In the rows, 128 means zero.
name the system of each run
C, run 1 (11 x 20)
[[116 167 163  77 166 161  87 151 145 110 156 152 148 166 151 179 171  89
  151 144]
 [174 142 105  71 145  89  68 117 114 134 113  98 153 129 173  96  66 135
  141 150]
 [ 91 147 108 176  64 101 117 168  99 166 120 124  90  73 141  88 114 156
  130 119]
 [101 145 155 132 126 203 169 138 126 164 158  90 120 110 129 173 194 105
  128 152]
 [164  50 127  77 152 122 139 103 123 112 130  60 172 172 132 131 105 113
  116 152]
 [ 74  72 121 156 103  80 102 154 116 104 128 173 102 143 129  63  95 155
  106 103]
 [ 95 187 163 130 151 213 129 126 143 140 146 188  75 111 136 117 167 118
  117 121]
 [222 137 111  70 150 159 151  79 140 117  96  76 149 108 115 126 104 103
  122 152]
 [115  77  79 175  90  34 153 153 126 113 105 133 141 100  78  97 101 146
  118 127]
 [ 51 154 164 179 163 153 152 138 140 161 171 198 125 141 119 160 189 137
  136 108]
 [207 154 164  71 176 171 115  54 125 114 127  90 156 172 157 160 110 119
  142 103]]
W, run 2 (11 x 20)
[[104 136 164  99 105 108 119 125 123 119 120 141 125 179 123  89  88 123
  116 130]
 [122 158 147 123 101 126 108 136 134 117 124 150 134  86 135  70 143 144
  103 130]
 [124 130 115 115 159 146 151 120 123 144 154 122 129  63 128 125 144 108
  119 145]
 [124  92 108 134 139 124 149  92 107 134 133  84 120 141 122 138 114 126
  124 160]
 [125  98 124 178 106 134 126 129 136 117  98 132 112 159 123 121 137 155
  118 117]
 [137 130 135 127 143 150 136 142 163 113 121 179 114 127 107 137 135 112
  125  99]
 [149 154 122  91 144  94 129 104 137 115 136 139 134 129 108 136  97 115
  135 145]
 [131 162 117 157 108  94 121 122 117 144 110 114 148 117 128 118 132 157
  137 146]
 [123 143 137 146 128 170 147 142 118 147 120 118 136 114 128 147 170 124
  139 109]
 [146 105 135  95 134 140 130 119 120 102 147  99 124 145 130 161 126 106
  135 117]
 [128 107 125 145 110  85  89 137 134 114 129 131 133 143 152 131 108 146
  127 132]]
C, run 3 (11 x 20)
[[131 120 136  96 121 129 107 143 124  83 153 121 172 118 120  73 195 169
  114 117]
 [141 101 137 126 143 123 117 111 165 135 187 152 106  70 163 136 109 142
   98 130]
 [120 128 127 147 139 140 156  99 110 147  96 128  90 120 126 149  70  75
  126 135]
 [115 139 113 144 123 131 143 123 102 108  79 114 144 167  82 102 160 129
  134 143]
 [145 116 124 128 139 128 118 140 164 120 149 148 154 132 122 115 174 182
  123 114]
 [154 123 138 107 139 124 127 123 150 137 162 151 107 105 143 159  89 120
  129  90]
 [115 161 135 128 105 103 137 113 106 114 102 125 115 128 111 139  93  85
  132 144]
 [112 148 127 155 128 122 120 140 129 126  97 127 165 136 124 115 167 134
  127 165]
 [147 109 110 129 160 140 113 138 130 146 147 121 146 123 154 138 150 158
  143 104]
 [133 123 126 107 108 116 128 117 115 129 159 112  88 132 128 148  93 135
  137 104]
 [108 146 156 132  84 127 133 140 141 124 109 127 114 143 119 128 121 106
  111 159]]
R, run 4 (11 x 20)
[[113 149 144 130  99 131 113 123 110  77 134 135  97 104 128 151 135  92
  125 124]
 [113 107 102 132 136 105 101 145 150 119 137 134 119 125 140 137 130 120
  116 194]
 [150 115  92 131 170 134 137 134 138 180 103 128 145 129 132 103 112 151
  139 131]
 [129 161 142 113 123 147 153 108  93 134 129 117 125 144 102 110 135 147
  149  77]
 [116 139 175 121  69 115 125 124 138  91 157 117 116 141 124 155 141 123
  110 133]
 [133  87 124 143 127 115 113 158 161 124 115 135 141  96 154 150 111  88
  107 160]
 [115 116  84 131 195 134 119 135  97 147 108 143 142 114 137  96 123 120
  149 125]
 [122 169 134 122 134 141 130  87 105 139 150 121 113 163 118 103 148 188
  142 113]
 [161 145 166 128  57 133 148 115 167 118 133 110 102 131 115 162 119 133
  110 121]
 [118  86 119 124 118 109 136 177 138 103 107 132 138  99 115 157 111  53
  119 143]
 [ 85 100 104 127 198 113 105 145 105 139 130 151 173 140 145  89 144 130
  134 150]]
G, run 5 (11 x 20)
[[106 109 141 101 135 123 146 165 133 153 138 121 176 140 115  99 147 132
  127 130]
 [144 122 158 103 137 134 137 104 119 137 153 117 157 105 143 101 122 144
  115  93]
 [130 130 147 140 119 138 128  86 121 107 144 131  95  88 144 132 112 117
  104 123]
 [121 118 106 147 140 145 126 119 137 109 109 135  94 124 120 143 130  99
  117 173]
 [132 113  85 124 153 120 130 143 131 129 100 130 132 159 100 113 128 139
  143 145]
 [128 138 129 123 118 102 136 136 135 143 137 146 137 147 102 105 124 169
  138  92]
 [132 152 174 129 103 133 148 123 152 140 148 140 132 113 125 151 132 124
  119 107]
 [147 129 133 134 134 131 132 114 129 112 118 108 149 100 138 167 130  86
  123 150]
 [120 121  90 151 156 106 100 121  99 113 113 123 143 121 143 125 137 131
  141 149]
 [114 139 118 143 137 144 108 135 125 151 132 142 107 158 139 105 142 174
  140 116]
 [145 131 152 107  92 155 140 139 146 140 132 115  98 156 124 146 115 132
  131 100]]
J, run 6 (11 x 20)
[[125  98 169 140 104 116 142 128 128 113 105 140 135 115 136 135  78  78
  106  98]
 [ 97 135 114 146 146 124  83 144 114  82 125 163 109 117 145 150 143  88
  137 143]
 [151 140  87 128 174 135  97  99 130 132 135 122 128 137 142 121 152 174
  142 160]
 [163 139 116 137 111 122 169 110 144 169 119 120 121 119  97 104 108 175
  126  99]
 [103 128 160 125  75 136 168 158 141 119 136 133 105 127  89 146 137  95
  115 114]
 [115 112 150 105 147 132 101 142 133  97 125 118 163 156 148 155 144  76
  123 172]
 [149 133 105 138 175  95  96 113 110 136 106 142 180 114 157 104 113 144
  145 116]
 [123 156 122 163 112 132 139 113 112 145 154 140  93  88 124 117 143 178
  138  78]
 [128 123 147 123  85 170 153 120 144 131 141  84  75 154 117 169 135 121
  117 150]
 [134 101 116 100 129 106 121 164 140 127  83 113 155 173 122 133  88  81
  133 165]
 [100 138 114 120 167  91 100 167 116 124 132 183 173 110 127  84 145 136
  142 104]]
W, run 7 (11 x 20)
[[136 136 109  96 178 146 131  78  84  99  95  99 145 169 108  93 130 116
  136 163]
 [152 130 108 166 105 124 112  92 122 111 146 119 101 135 129 106 158 223
  129  92]
 [131 127 143 159 107 147 159 153 180 153 155 162  85  85 120 196 130 111
  121 101]
 [141 121 122  84 137 102 138 141 146 115  93 114 149 151 104 166  81  46
  132 182]
 [129 142  99 143 141  81  86 127  96 109  78 122 190 170 129  68 145 173
  146 137]
 [115 171 153 156 147 178 138 121 116 160 164 161 122 107 142 123 185 178
  144  52]
 [149 135 164  73  97 150 153 104 141 127 187  90  72 111 131 201  92  82
  123 126]
 [131  88  99 135  72  55  84 168 137  99  89  90 144 131 147 129  93 107
  115 203]
 [ 89 115 106 174 192 148 110 187 125 162  79 177 192 136 143  75 183 140
  138 121]
 [132 146 162  64 197 194 168  67  95 147 176 135 106 164 112 114 121 138
  147  55]
 [149 136 148 113  23  71 117  81 128  89 182  86  52 116 127 139  72 166
  103 132]]
G, run 8 (11 x 20)
[[100 116 143 102  77 105 153 120 148 131 173  88  90 150 106 154 118 121
  102 205]
 [115  51 128 156 142 109 157 156 149 152  83 128 187 119 127 102 106  95
   96 153]
 [122 122 105 114 195 150 146 123  86 119 134 158 154  99 107  79 155 135
  147  62]
 [146 178 155 103 120 135 123  52 139  98 180 137  86 146 117 120 132 181
  118 125]
 [163 122 139 171  76 120 134 122 191 133  91 135  94 113 134 163  81 109
   93 162]
 [111 110  67 149 159 117 152 184 111 129  87 136 145  97  90 162 143  65
  160 134]
 [105 152 112 104 177  98 121 111  93 122 158 122 181 183 102 109 179 177
  162 135]
 [169 148 184 146  91 132 106  99 166 160 133 132 138 149 174 103 108 204
  109  88]
 [149 130 148 148  84 166 137 153 136 128 121 126  78  66 149 193 104  71
  129  81]
 [ 87 121 100 108 154 107 118 135  90  74 139 103 135 136 110 183 154  54
  147 199]
 [115 114 106 133 167  93  81 134 125 145  98 132 189 182 153  54 134 181
  123 179]]
R, run 9 (11 x 20)
[[166 159 122  91 178 188 136  96  99 149 170  95 135 110 142 144 171 159
  162  78]
 [144 124 136 127  61  87 109  94 105  74 160  95  72 164 122 169  97 156
  140  88]
 [ 85 100 135 184  64 122 119 201 172 140  89 156  92 132 134 144 116  94
  101 169]
 [122 112 109  74 215 192 126 168 132 170 104 132 162 115 151  99 137  69
  131 171]
 [154 142 117  67 165 100 116  64  71 116 154 102 151 147 127  54 105 190
  145  84]
 [113 169 177 191  20  97 157 101 141 133 154 136  84 105 107 127 128 187
  103  92]
 [117 102 150 146 111 175 168 156 166 127 123 110 112  84 129 225 148  25
  102 187]
 [136  34  61  94 225 106  94 134  96  82  99 112 181 163 142 108 112  88
  140 160]
 [113 154 119 167 155 111 107 108 123 156 121 197 133 167 126  20 135 248
  135  65]
 [153 248 204 117  74 198 175  88 167 168 161 140  70 104 111 179 143 131
  125 105]
 [159 100 121  75  81  77 130 129 120  43 121  55 132 115 105 222  88  18
  126 190]]
K, run 10 (11 x 20)
[[117 172 159 120 100  97 123 135 116 200 165  92 148  84 179 162  98 120
  138 148]
 [ 91 115 125 160 143 148 133 132  79 190 122  65 145 141 171 157 136 117
  149 155]
 [111  71 111 132 151 183 110 156  96 129 127  93 126 177 152 120 167 146
  147 102]
 [112  83 146  84 121 162 105 170 139  96 152 152  91 157 134 102 128 127
  119  86]
 [ 99 130 152  82 106 117 125 157 142 115 126 163 103 128 117  89  83  81
  104 146]
 [109 142 114 120 136 107 147 131 123 149  93 135 149  99 111  70 108 104
  109 184]
 [142 105 100 152 157 137 165 101 125 146 121 113 151  82 113  88 150 157
  109 137]
 [149  84 137 150 126 148 162  84 139 102 158 113 111 110 114 148 144 146
  105 104]
 [132 115 149 150 103 119 119 102 142  66 123 139 104 149 120 174 124 103
  113 132]
 [129 165 111 147 143 101  91 131 138  94  89 171 136 145 122 143 127 111
  142 151]
 [151 175  95 120 165 113 120 128 137 157 124 160 138 121 113 116 129 162
  158 114]]
K, run 11 (11 x 20)
[[ 88 132  97 134 154 162 205 134 116 180 152 129  94  96  74 129 153 123
  136 136]
 [157  79 140 102 105 136 163  98 157 111 137  71 144 184  95 126 144 157
   98 162]
 [148  84 159 171  92 103  98 136 138  70  89 145 162 110 157 121 116 114
  102  88]
 [ 89 168 119 133 181 122 123 123 102  95 145 192 120  83 114 150 143  73
  144 125]
 [151 167  97  88 167 125 127  71 137 143 145 115 103 168 111 115 112 168
  137 180]
 [177 120 129 173  64 120 125 134 156 156  90 110 117 124 142 108 102 190
  118  93]
 [ 99 142 149 159  99 136 162 178 132 128 139 142 134  84 107 189 171  84
  139  98]
 [121 125 128  76 176 107 123 112 122 112 157 103 172 178 120 169 141 102
  143 187]
 [154 113 122 140 138 104  74 107 104 131 102 123 148 156 180  76  88 179
  132  96]
 [100 166 145 151 107 179 136 150 111 147 139 161  72  73 135 118 147 129
  137  64]
 [121 137 130  68 115 159 156 139 157 136 157  96  92 147  98 176 138  86
  124 201]]
J, run 12 (11 x 20)
[[143 118 135 202 105 130 116  78  88  98  32 122 146 123 147  51 104 144
  100 103]
 [149 106  89 158  96 170 105 197 167 105 130 162  53  69 132 157 160 133
  133  85]
 [139 129 100  59 178 126 139 105 153 126 195 113  98 165 102 201 122 109
  148 188]
 [126 144 135 139 128  53 148  87 122 141  76 134 196 183  92  69  85 154
  120 155]
 [111 152 163 177  92 161 132 183 148 131 103 183 147  73 129  88 186 142
  113  69]
 [160 124 143  82 146 193 133 105 126 105 187  77 107  89 151 210 167  86
  134 131]
 [143  92  98 142 122  39 123  83  96 121 104  74 150 169 129 155  49 120
  140 163]
 [ 66 142 115 204 118 103 106 198 139 166  92 207 125 147 122  92 144 162
  145 101]
 [140 171 145  66 172 241 135 129 132 141 174 125 102 128 130 134 203 136
  143 111]
 [197 107 139  67  86  88 148  65 104 100 126  36 146 135 119 117  59 127
  114 133]
 [ 70 100 141 198  57  47 108 203 154 137 103 184 128 106 139 120  88 114
  106 128]]

runs to name
run 13 (2 x 20)
[[130 140 154  99 127 132 119 157 114 133 125 124 148 202 122 172 127 118
  173  68]
 [121 159 172 115  77 110  62 164 123  99 117 135 142 148 171 120 123 119
  131 111]]

R
run 14 (2 x 20)
[[139 143  96 185 124 109 174  97 146 200  96  96 140  69 122 121 112 138
  104 209]
 [115  68 118 195 145 149 190 140 104 173 105  96 164 147 109 158 157 134
  147  76]]

C
run 15 (2 x 20)
[[168  88  91 174 131 127 159 151 180 197 109 144 124  67 132 117  97 160
  115 103]
 [ 99 129 134 131 132 140 200 129  89 137 147 127 110 121  71 175 132  85
  157  66]]

C
run 16 (2 x 20)
[[164 126 141 135 141 169 181  72 101 158 137  85 148 113 121 113 149 172
  128  71]
 [151 104 156 127  64 156 121 113 122  68 159  74  86 113 143 177 149 121
  112 108]]

K
run 17 (2 x 20)
[[114 172 160 135  91  97 116 130 127 154 133 140 143 140 134  96 120 167
  127 114]
 [122 164 160 117 103 158 143 146 124 143 133 122 130  73 136 123 147 102
  120 118]]

W
run 18 (2 x 20)
[[143  86 116 153 116 130 110 149 158  95 134 121 133 152 127 157 172 158
  125 122]
 [125 109 119  99 150 126 106 158 156 128 156 161 100 150 134 160 109 115
  141 117]]

C
run 19 (2 x 20)
[[134 168 154 149  52  81  86  95 112  67 157 122  94 115 140 150 125 157
  125 109]
 [127 158 127 159  99 142  97 159 178 179 113 119 100 135 167 177 126 125
  126 205]]

J
run 20 (2 x 20)
[[126 144  88 101 122 126 123 205 116 110 105 126 159 119  88 115 182 119
  165 116]
 [116 145 130  82 148  87 125 131 140 158 210 130 158 108 131 126 147 164
  136 144]]

C
run 21 (2 x 20)
[[151 115 124 133 104 104 122  91 121  97 155  80 132 121 132 148 147 156
  121 146]
 [133 112 131 172 115 110 136 145 162 174 107 137 133 141 140 157  98 134
  125 131]]

J
run 22 (2 x 20)
[[104  92 157 113 117 109 128 126 111 107 197 112 118 166 131 181 131 130
  141  86]
 [109 114 189 125 140 120  93 126 147 106 116 165 158 160 169 135  98  82
  101 146]]

G
run 23 (2 x 20)
[[123 128 180 109  70 115 157 122 116  67 120 153  87 170  79 146  80  85
  127  49]
 [123 175 150 118  91  59  73 135 165  46 135 177 151 102 127 128 145 109
  102 185]]

W
run 24 (2 x 20)
[[160  95 119 172 127 139 136 131 147 201 123  83 137 214 148 182 131 198
  160  99]
 [128  95 171 147  91 109 114 159 107 102 126 130 135 170 146 187 101 105
  157  18]]

G
run 25 (2 x 20)
[[154 177  74 104 133  91 131 128 124 125 151  67 178 142  84 173 204 171
  175 182]
 [172 106 162 149 126  98  81 118 162 156 164 117 188 148 200 149 135 210
  129  86]]

K
run 26 (2 x 20)
[[ 57 160 183 133  94  91 163 128 130  96 179 175 130  69  91 133 151  84
   93 148]
 [155 131 131 124 193 178 151  94 168 151 102 115 187 108 137 127 169 104
   96 219]]

G
run 27 (2 x 20)
[[115 164  88 111 143  95 135 115 122 135 152 123  98 121  99 163 117 113
  149 186]
 [126 142 141 151 122 111 142 133 145 192  98 117 169 173 132 121 116 157
  130 149]]

C
run 28 (2 x 20)
[[130 154 113  93 135 131  76 139 129 111 141 139 117 122 149  85 144 155
  129 153]
 [130 136 124 112 102 140 134 139 143 182 141 111  87 120 140 113  96 149
  124 141]]

G
run 29 (2 x 20)
[[120 151 147 153  59  64 117 129 113 128  87 131 112  74 145 122  39  74
  108 140]
 [ 60 162 116 194 140 157 135 154  88 136  87 124 152 103 124 140 204  86
  138 180]]

C
run 30 (2 x 20)
[[126 114 123 160 131 116 120 137 124  93  88 150 146 105 126 134 124  86
  121 126]
 [129 126  96 146 163 127 103 128 131 104 145 148 125 117 132 155 169 143
  143 127]]

J
run 31 (2 x 20)
[[178 131  93 111 126 177 157 118 160  91 107 119  72 122  77 169 135  96
  131 141]
 [110  88 100  91 140  70 136 162 143  95 126 150 142 183  71 130 104 107
  140 140]]

R
run 32 (2 x 20)
[[127 141 106 170  83  94 119 147 128 150 100 113 108 106 135 142 104 130
  134 147]
 [107 117 101 127 139 168 143 174 116 157 113 102 132 120 121 126 164 109
  140 150]]

R
run 33 (2 x 20)
[[116 143 168 150 110 110 162 175 139 156 141 141 166 118 115 223 138  82
  162  64]
 [125 163 167 114 162 113  97 106  89  93 133 100 216 143 159 180 168  83
  152 143]]

G
run 34 (2 x 20)
[[ 98 117 142 126  84  91  90 179 108 102 193 120 139  93 157 156 171 144
  142  89]
 [115 132 159 129 157 151 101  99 127 186 172 102 117 159 201 176 109 134
  132 159]]

J
run 35 (2 x 20)
[[164 178  84 139 157 128 111 154 138 111  92 192 102 128  97 175 124 115
  186  59]
 [135 206 112  65 102  77 128 141 139 139 181 125 116 149  78 148 137 169
  168 133]]

K
